50 stands for zero in the data rows.
Some points, each followed by its number:
np.array([0, 37, 30, 68, 70, 79, 31, 70, 87, 6, 73, 64, 17, 24, 0, 96, 85]) 0
np.array([58, 55, 66, 47, 38, 32, 58, 34, 55, 58, 45, 59, 54, 51, 58, 31, 26]) 1
np.array([87, 46, 42, 40, 9, 59, 7, 43, 84, 29, 71, 90, 42, 48, 46, 31, 74]) 2
np.array([63, 71, 48, 50, 68, 36, 57, 36, 35, 63, 40, 33, 44, 57, 39, 30, 47]) 3
np.array([54, 39, 48, 73, 18, 39, 18, 43, 48, 31, 51, 44, 19, 9, 68, 40, 52]) 4
np.array([50, 46, 56, 52, 73, 56, 52, 49, 43, 63, 54, 50, 59, 57, 47, 66, 44]) 5
np.array([60, 55, 51, 51, 34, 55, 39, 49, 64, 47, 55, 62, 45, 45, 35, 43, 54]) 6
np.array([66, 37, 32, 81, 60, 50, 44, 40, 59, 52, 54, 66, 32, 80, 73, 63, 65]) 7
np.array([52, 26, 52, 60, 67, 54, 35, 38, 61, 43, 57, 53, 27, 50, 47, 59, 39]) 8
np.array([73, 67, 54, 61, 77, 84, 51, 56, 29, 86, 84, 49, 78, 55, 75, 67, 65]) 9
np.array([17, 66, 35, 0, 28, 37, 86, 44, 84, 45, 2, 12, 72, 0, 0, 81, 98]) 10
np.array([13, 76, 58, 59, 12, 51, 90, 80, 20, 43, 24, 40, 76, 42, 42, 45, 76]) 11
np.array([50, 18, 12, 21, 62, 27, 16, 25, 76, 24, 31, 68, 2, 58, 51, 41, 35]) 12
np.array([42, 58, 27, 79, 58, 58, 56, 77, 70, 57, 46, 48, 61, 57, 72, 61, 51]) 13
np.array([58, 60, 42, 75, 22, 48, 71, 31, 41, 56, 71, 99, 8, 61, 46, 34, 62]) 14
np.array([46, 0, 88, 40, 79, 31, 61, 36, 25, 32, 2, 55, 70, 66, 22, 79, 16]) 15
np.array([35, 61, 72, 57, 31, 44, 42, 49, 41, 50, 45, 29, 45, 37, 33, 50, 43]) 16
np.array([67, 45, 35, 67, 79, 38, 16, 74, 86, 11, 0, 72, 99, 99, 43, 83, 50]) 17
np.array([39, 56, 29, 47, 36, 44, 42, 69, 81, 35, 31, 43, 52, 33, 35, 65, 62]) 18
np.array([49, 38, 42, 43, 54, 43, 38, 32, 66, 34, 39, 48, 40, 52, 50, 47, 43]) 19
np.array([52, 45, 43, 53, 37, 40, 47, 43, 54, 49, 39, 43, 41, 48, 45, 44, 53]) 20
np.array([60, 76, 37, 45, 31, 49, 62, 56, 48, 64, 48, 70, 59, 39, 58, 50, 55]) 21
np.array([48, 62, 21, 36, 19, 62, 66, 63, 38, 48, 75, 59, 44, 40, 79, 50, 62]) 22
np.array([51, 65, 42, 44, 48, 44, 65, 57, 55, 60, 36, 45, 57, 53, 46, 52, 44]) 23
np.array([44, 57, 31, 35, 28, 66, 60, 29, 52, 61, 89, 75, 46, 30, 70, 33, 54]) 24
np.array([69, 42, 44, 27, 46, 42, 61, 50, 48, 54, 52, 53, 71, 56, 71, 40, 39]) 25
np.array([42, 32, 37, 46, 48, 57, 38, 47, 61, 39, 50, 52, 44, 58, 65, 60, 58]) 26
np.array([47, 53, 57, 27, 35, 33, 59, 48, 57, 36, 36, 38, 74, 49, 32, 47, 46]) 27
np.array([55, 32, 71, 70, 53, 43, 44, 68, 28, 50, 73, 36, 43, 68, 49, 31, 44]) 28
np.array([57, 33, 81, 54, 42, 39, 53, 49, 43, 47, 42, 60, 46, 50, 55, 49, 31]) 29
np.array([51, 81, 56, 33, 51, 38, 75, 78, 35, 71, 80, 56, 86, 54, 90, 26, 27]) 30
np.array([43, 43, 67, 35, 57, 54, 63, 59, 49, 36, 71, 47, 73, 33, 71, 47, 20]) 31
np.array([27, 92, 99, 47, 0, 68, 95, 0, 89, 44, 13, 94, 99, 56, 58, 60, 57]) 32
np.array([67, 58, 19, 55, 41, 61, 26, 85, 68, 39, 56, 60, 59, 57, 67, 39, 64]) 33
np.array([54, 47, 74, 76, 51, 45, 49, 53, 32, 63, 55, 51, 45, 62, 42, 39, 38]) 34
np.array([26, 71, 49, 63, 42, 49, 56, 54, 39, 46, 63, 54, 43, 47, 41, 42, 68]) 35
np.array([94, 17, 19, 5, 73, 43, 33, 39, 66, 46, 15, 34, 71, 63, 99, 41, 35]) 36
np.array([41, 38, 67, 59, 97, 62, 51, 36, 17, 80, 63, 46, 65, 75, 51, 94, 36]) 37
np.array([55, 41, 35, 62, 44, 47, 49, 39, 49, 54, 46, 61, 21, 60, 48, 49, 57]) 38
np.array([44, 15, 32, 20, 49, 66, 67, 3, 35, 54, 83, 96, 8, 58, 10, 86, 86]) 39
np.array([34, 60, 28, 2, 29, 62, 50, 56, 75, 29, 30, 31, 66, 12, 64, 72, 87]) 40
np.array([46, 55, 48, 42, 66, 48, 43, 51, 59, 32, 45, 24, 48, 58, 40, 41, 57]) 41
np.array([55, 58, 45, 40, 54, 46, 50, 60, 45, 60, 41, 28, 54, 59, 56, 45, 55]) 42
np.array([51, 60, 44, 49, 49, 54, 56, 55, 39, 54, 56, 46, 37, 41, 48, 48, 54]) 43
np.array([50, 65, 64, 54, 46, 44, 59, 43, 45, 64, 33, 49, 60, 41, 61, 51, 44]) 44
np.array([36, 12, 44, 31, 70, 69, 24, 89, 53, 15, 59, 16, 44, 48, 24, 47, 58]) 45
np.array([31, 7, 99, 67, 64, 42, 11, 61, 54, 11, 90, 40, 47, 47, 30, 7, 0]) 46
np.array([54, 40, 57, 58, 46, 50, 49, 51, 49, 51, 63, 45, 45, 45, 40, 45, 37]) 47
np.array([70, 39, 31, 26, 62, 37, 46, 40, 64, 47, 22, 37, 61, 67, 76, 55, 45]) 48
np.array([80, 99, 24, 53, 44, 60, 55, 89, 19, 89, 63, 21, 40, 75, 72, 13, 71]) 49
np.array([51, 58, 54, 48, 45, 61, 48, 43, 51, 51, 59, 53, 54, 37, 50, 58, 48]) 50
np.array([45, 59, 55, 56, 51, 57, 43, 38, 48, 39, 47, 75, 39, 43, 46, 51, 65]) 51
np.array([34, 44, 34, 52, 48, 63, 32, 55, 62, 36, 53, 62, 38, 44, 10, 76, 74]) 52
New points follow, each followed by the numbers of its three nearest points above by angle, seen from the average point of the numbered points, nearest first.
np.array([46, 57, 67, 38, 41, 59, 66, 35, 33, 56, 59, 58, 34, 58, 54, 64, 65]) 39 14 43
np.array([45, 37, 65, 72, 60, 55, 40, 23, 61, 51, 50, 53, 42, 57, 41, 52, 36]) 8 34 47
np.array([47, 30, 52, 37, 52, 49, 57, 29, 55, 46, 45, 65, 48, 49, 58, 60, 50]) 39 15 19
np.array([48, 45, 39, 37, 51, 37, 50, 67, 49, 51, 44, 37, 62, 40, 54, 48, 18]) 31 25 23
np.array([40, 53, 41, 28, 46, 53, 50, 62, 61, 41, 43, 45, 54, 38, 56, 58, 62]) 40 10 18
np.array([70, 27, 55, 51, 64, 70, 53, 26, 63, 48, 41, 72, 40, 40, 31, 81, 60]) 39 8 52
np.array([47, 66, 53, 66, 56, 54, 50, 57, 42, 49, 54, 52, 47, 54, 46, 42, 55]) 35 34 49
np.array([46, 66, 38, 36, 28, 46, 68, 66, 52, 59, 50, 41, 75, 46, 69, 44, 45]) 30 21 23
np.array([51, 55, 53, 39, 47, 47, 58, 55, 44, 55, 61, 41, 54, 55, 60, 45, 43]) 30 25 31
np.array([62, 54, 53, 23, 42, 42, 67, 60, 41, 56, 51, 51, 62, 43, 59, 39, 46]) 25 30 21
np.array([46, 41, 45, 51, 42, 47, 50, 63, 53, 44, 49, 47, 52, 37, 48, 59, 50]) 18 45 0
np.array([60, 52, 49, 58, 69, 68, 54, 54, 41, 68, 78, 47, 59, 64, 67, 61, 55]) 9 5 37
np.array([41, 40, 54, 29, 58, 60, 38, 62, 57, 36, 51, 25, 70, 38, 26, 46, 63]) 45 41 10
np.array([57, 51, 33, 56, 47, 48, 41, 70, 67, 60, 54, 22, 52, 33, 59, 60, 52]) 13 18 42
np.array([78, 87, 73, 63, 57, 62, 66, 15, 41, 99, 87, 73, 82, 52, 48, 67, 46]) 9 50 5
np.array([49, 49, 62, 54, 48, 51, 50, 47, 46, 54, 53, 46, 52, 53, 49, 48, 49]) 34 28 47
np.array([33, 38, 74, 44, 55, 40, 52, 55, 49, 41, 28, 41, 46, 50, 4, 74, 47]) 15 16 27
np.array([48, 62, 34, 61, 56, 55, 59, 57, 49, 56, 49, 50, 65, 52, 61, 61, 50]) 13 9 23
np.array([57, 41, 40, 50, 59, 49, 40, 53, 51, 41, 34, 66, 40, 63, 62, 35, 50]) 12 36 7
np.array([59, 55, 58, 56, 45, 61, 53, 55, 46, 51, 69, 58, 48, 48, 37, 45, 44]) 47 34 6
np.array([60, 35, 41, 47, 54, 44, 39, 51, 55, 49, 38, 58, 48, 61, 63, 38, 46]) 36 48 12
np.array([83, 62, 22, 58, 35, 68, 36, 85, 62, 41, 39, 63, 57, 54, 60, 38, 53]) 33 2 49
np.array([57, 48, 47, 51, 54, 47, 52, 46, 44, 54, 52, 52, 42, 56, 54, 38, 52]) 3 38 34
np.array([50, 62, 58, 54, 24, 56, 56, 30, 59, 53, 52, 63, 47, 47, 47, 48, 60]) 32 14 6
